In the data rows, 128 means zero.
Here is a table of points, one per row:
[164, 91, 160, 66, 182, 153, 172, 73, 169, 166, 158, 76, 173, 177, 172, 86, 185, 165, 166, 96, 164, 162, 159, 89, 169, 156, 167, 88, 167, 157, 171, 79, 166, 169, 160, 89, 175]
[162, 95, 189, 88, 98, 163, 102, 101, 158, 137, 114, 102, 155, 166, 100, 87, 168, 126, 101, 82, 134, 131, 98, 102, 161, 146, 116, 105, 137, 137, 83, 99, 137, 162, 101, 73, 134]
[146, 129, 129, 66, 116, 159, 114, 74, 151, 115, 95, 88, 120, 119, 89, 130, 150, 165, 85, 98, 124, 93, 104, 104, 112, 137, 73, 85, 152, 100, 115, 84, 108, 139, 95, 63, 172]
[108, 163, 135, 137, 142, 84, 153, 136, 102, 128, 167, 146, 136, 105, 158, 149, 99, 99, 166, 145, 115, 116, 158, 147, 112, 102, 157, 142, 105, 118, 157, 144, 118, 111, 159, 145, 102]
[151, 98, 173, 118, 124, 180, 89, 96, 167, 166, 99, 109, 105, 143, 105, 80, 148, 155, 89, 97, 153, 144, 89, 89, 145, 158, 90, 70, 159, 127, 113, 73, 123, 136, 115, 96, 124]
[103, 167, 85, 140, 101, 88, 156, 155, 113, 110, 126, 161, 96, 99, 147, 152, 109, 97, 135, 151, 99, 105, 129, 152, 113, 82, 132, 157, 95, 91, 124, 143, 93, 97, 112, 155, 100]
[128, 136, 105, 163, 96, 84, 135, 173, 116, 141, 108, 167, 105, 103, 157, 168, 118, 137, 133, 166, 107, 111, 161, 156, 118, 116, 131, 162, 102, 136, 145, 159, 110, 107, 150, 155, 111]
[140, 150, 105, 150, 103, 87, 165, 108, 137, 125, 128, 141, 103, 106, 158, 110, 152, 119, 131, 130, 92, 107, 161, 98, 160, 126, 142, 115, 92, 109, 162, 97, 158, 123, 139, 107, 95]
[144, 107, 91, 83, 74, 92, 92, 91, 106, 136, 84, 92, 118, 99, 100, 94, 93, 142, 98, 68, 123, 98, 87, 91, 105, 120, 83, 89, 117, 126, 88, 75, 121, 119, 90, 95, 115]
[115, 171, 158, 136, 167, 176, 148, 127, 185, 143, 168, 143, 168, 147, 169, 126, 167, 129, 152, 140, 177, 145, 171, 132, 183, 136, 163, 146, 165, 147, 167, 148, 169, 151, 162, 149, 163]
[123, 47, 73, 191, 183, 112, 111, 147, 123, 87, 95, 151, 126, 38, 82, 137, 113, 117, 62, 187, 125, 94, 44, 186, 130, 68, 80, 182, 163, 92, 97, 178, 145, 98, 91, 131, 126]
[112, 161, 179, 161, 154, 141, 157, 164, 89, 154, 159, 153, 160, 169, 164, 159, 98, 148, 153, 153, 130, 152, 165, 151, 117, 155, 155, 160, 148, 155, 153, 158, 104, 150, 156, 157, 142]
[108, 137, 171, 171, 151, 162, 161, 186, 168, 111, 164, 160, 145, 160, 154, 167, 161, 134, 177, 158, 145, 125, 166, 172, 155, 156, 144, 170, 153, 158, 144, 143, 162, 133, 145, 170, 143]
[179, 161, 179, 168, 75, 151, 171, 150, 114, 145, 159, 170, 92, 149, 150, 168, 104, 149, 169, 154, 108, 152, 164, 163, 90, 152, 171, 160, 115, 141, 174, 163, 98, 155, 162, 159, 104]
[92, 111, 93, 98, 167, 135, 110, 113, 124, 95, 84, 146, 118, 110, 77, 124, 134, 115, 124, 134, 87, 99, 105, 147, 161, 113, 93, 170, 95, 107, 98, 163, 146, 53, 111, 182, 130]
[100, 163, 107, 103, 162, 81, 112, 121, 91, 76, 95, 93, 127, 107, 97, 108, 104, 71, 100, 117, 122, 84, 94, 102, 125, 90, 90, 124, 97, 79, 95, 97, 122, 93, 84, 121, 93]
[108, 164, 133, 124, 142, 89, 162, 121, 84, 151, 140, 100, 156, 103, 146, 101, 98, 134, 152, 92, 149, 127, 145, 86, 98, 120, 155, 94, 141, 145, 139, 95, 104, 105, 157, 94, 122]
[94, 162, 86, 172, 94, 83, 154, 167, 103, 110, 128, 154, 94, 115, 145, 161, 112, 93, 137, 161, 92, 97, 135, 161, 115, 96, 133, 159, 100, 97, 137, 165, 100, 96, 128, 142, 96]
[155, 102, 83, 80, 94, 149, 87, 99, 162, 137, 82, 104, 104, 135, 94, 86, 91, 137, 81, 83, 148, 103, 103, 69, 119, 143, 96, 60, 147, 109, 81, 102, 100, 134, 109, 99, 145]
[145, 145, 183, 175, 112, 156, 154, 167, 161, 150, 161, 150, 110, 149, 169, 184, 156, 159, 152, 173, 124, 158, 158, 161, 164, 166, 160, 164, 129, 143, 147, 156, 142, 168, 165, 173, 127]
[97, 158, 113, 122, 156, 83, 139, 157, 93, 151, 148, 135, 162, 111, 150, 145, 97, 132, 143, 144, 153, 133, 151, 153, 107, 116, 160, 137, 128, 147, 140, 137, 113, 108, 160, 135, 113]
[147, 182, 164, 170, 150, 165, 160, 170, 122, 149, 159, 166, 145, 170, 154, 161, 122, 170, 169, 153, 156, 165, 147, 162, 115, 151, 165, 153, 140, 156, 162, 160, 122, 170, 156, 157, 149]
[155, 129, 119, 90, 113, 148, 77, 80, 146, 149, 102, 75, 113, 146, 84, 87, 133, 148, 107, 93, 111, 157, 117, 91, 126, 144, 98, 91, 117, 166, 100, 73, 120, 161, 102, 75, 129]
[75, 53, 47, 140, 138, 67, 60, 118, 127, 78, 82, 189, 188, 85, 44, 153, 146, 71, 125, 159, 141, 155, 73, 144, 150, 123, 111, 120, 213, 40, 72, 150, 152, 109, 70, 128, 168]
[116, 163, 168, 88, 167, 138, 171, 85, 162, 87, 174, 80, 140, 145, 161, 84, 171, 85, 165, 86, 147, 146, 158, 87, 159, 99, 162, 88, 155, 139, 157, 91, 162, 103, 168, 88, 164]
[71, 52, 91, 177, 145, 87, 81, 148, 106, 76, 69, 162, 126, 125, 84, 183, 165, 70, 43, 147, 150, 83, 81, 154, 93, 42, 73, 168, 118, 120, 107, 167, 106, 109, 89, 201, 116]
[115, 138, 152, 139, 141, 141, 157, 153, 109, 147, 156, 150, 133, 154, 148, 145, 121, 131, 154, 161, 131, 142, 149, 136, 144, 147, 157, 133, 122, 158, 158, 143, 145, 142, 145, 139, 138]
[151, 158, 164, 166, 95, 122, 156, 149, 132, 150, 169, 163, 105, 141, 162, 150, 119, 151, 165, 161, 121, 135, 153, 147, 110, 143, 158, 162, 126, 133, 164, 152, 103, 139, 167, 148, 128]
[155, 83, 79, 128, 121, 141, 75, 134, 113, 144, 116, 92, 62, 100, 116, 110, 129, 134, 69, 95, 125, 103, 111, 149, 67, 178, 100, 129, 85, 122, 64, 165, 113, 129, 68, 165, 144]
[157, 97, 115, 82, 84, 161, 85, 101, 116, 146, 103, 110, 105, 156, 105, 108, 86, 148, 101, 101, 106, 170, 92, 87, 108, 154, 88, 93, 98, 163, 90, 104, 95, 151, 79, 82, 86]
[116, 155, 136, 136, 147, 94, 155, 129, 99, 135, 151, 136, 149, 128, 146, 136, 111, 107, 156, 130, 138, 148, 148, 131, 138, 96, 161, 129, 91, 140, 149, 124, 167, 105, 157, 118, 104]
[177, 100, 103, 117, 52, 183, 90, 146, 116, 123, 129, 79, 131, 112, 86, 101, 100, 133, 99, 140, 72, 134, 91, 143, 91, 150, 94, 137, 97, 120, 101, 150, 138, 148, 123, 155, 105]
[115, 95, 157, 81, 176, 168, 111, 86, 157, 104, 150, 81, 153, 153, 150, 84, 165, 152, 163, 68, 156, 151, 157, 83, 165, 143, 165, 83, 153, 143, 171, 89, 161, 153, 149, 79, 161]
These points spread out most along one direction. Take the direction at right angles to it along which they spread out most. Then take the direction at right angles to both along which they spread out most. Go by this last direction. Where along it does each point below lie, from 0 to 99? 50 is the average, and the first point above lies past it. One standard deviation of the points above along it is 16.
[157, 97, 115, 82, 84, 161, 85, 101, 116, 146, 103, 110, 105, 156, 105, 108, 86, 148, 101, 101, 106, 170, 92, 87, 108, 154, 88, 93, 98, 163, 90, 104, 95, 151, 79, 82, 86] 22
[155, 102, 83, 80, 94, 149, 87, 99, 162, 137, 82, 104, 104, 135, 94, 86, 91, 137, 81, 83, 148, 103, 103, 69, 119, 143, 96, 60, 147, 109, 81, 102, 100, 134, 109, 99, 145] 40
[115, 95, 157, 81, 176, 168, 111, 86, 157, 104, 150, 81, 153, 153, 150, 84, 165, 152, 163, 68, 156, 151, 157, 83, 165, 143, 165, 83, 153, 143, 171, 89, 161, 153, 149, 79, 161] 71
[147, 182, 164, 170, 150, 165, 160, 170, 122, 149, 159, 166, 145, 170, 154, 161, 122, 170, 169, 153, 156, 165, 147, 162, 115, 151, 165, 153, 140, 156, 162, 160, 122, 170, 156, 157, 149] 43
[108, 137, 171, 171, 151, 162, 161, 186, 168, 111, 164, 160, 145, 160, 154, 167, 161, 134, 177, 158, 145, 125, 166, 172, 155, 156, 144, 170, 153, 158, 144, 143, 162, 133, 145, 170, 143] 61
[75, 53, 47, 140, 138, 67, 60, 118, 127, 78, 82, 189, 188, 85, 44, 153, 146, 71, 125, 159, 141, 155, 73, 144, 150, 123, 111, 120, 213, 40, 72, 150, 152, 109, 70, 128, 168] 89
[97, 158, 113, 122, 156, 83, 139, 157, 93, 151, 148, 135, 162, 111, 150, 145, 97, 132, 143, 144, 153, 133, 151, 153, 107, 116, 160, 137, 128, 147, 140, 137, 113, 108, 160, 135, 113] 54
[123, 47, 73, 191, 183, 112, 111, 147, 123, 87, 95, 151, 126, 38, 82, 137, 113, 117, 62, 187, 125, 94, 44, 186, 130, 68, 80, 182, 163, 92, 97, 178, 145, 98, 91, 131, 126] 70
[151, 158, 164, 166, 95, 122, 156, 149, 132, 150, 169, 163, 105, 141, 162, 150, 119, 151, 165, 161, 121, 135, 153, 147, 110, 143, 158, 162, 126, 133, 164, 152, 103, 139, 167, 148, 128] 35
[108, 164, 133, 124, 142, 89, 162, 121, 84, 151, 140, 100, 156, 103, 146, 101, 98, 134, 152, 92, 149, 127, 145, 86, 98, 120, 155, 94, 141, 145, 139, 95, 104, 105, 157, 94, 122] 52
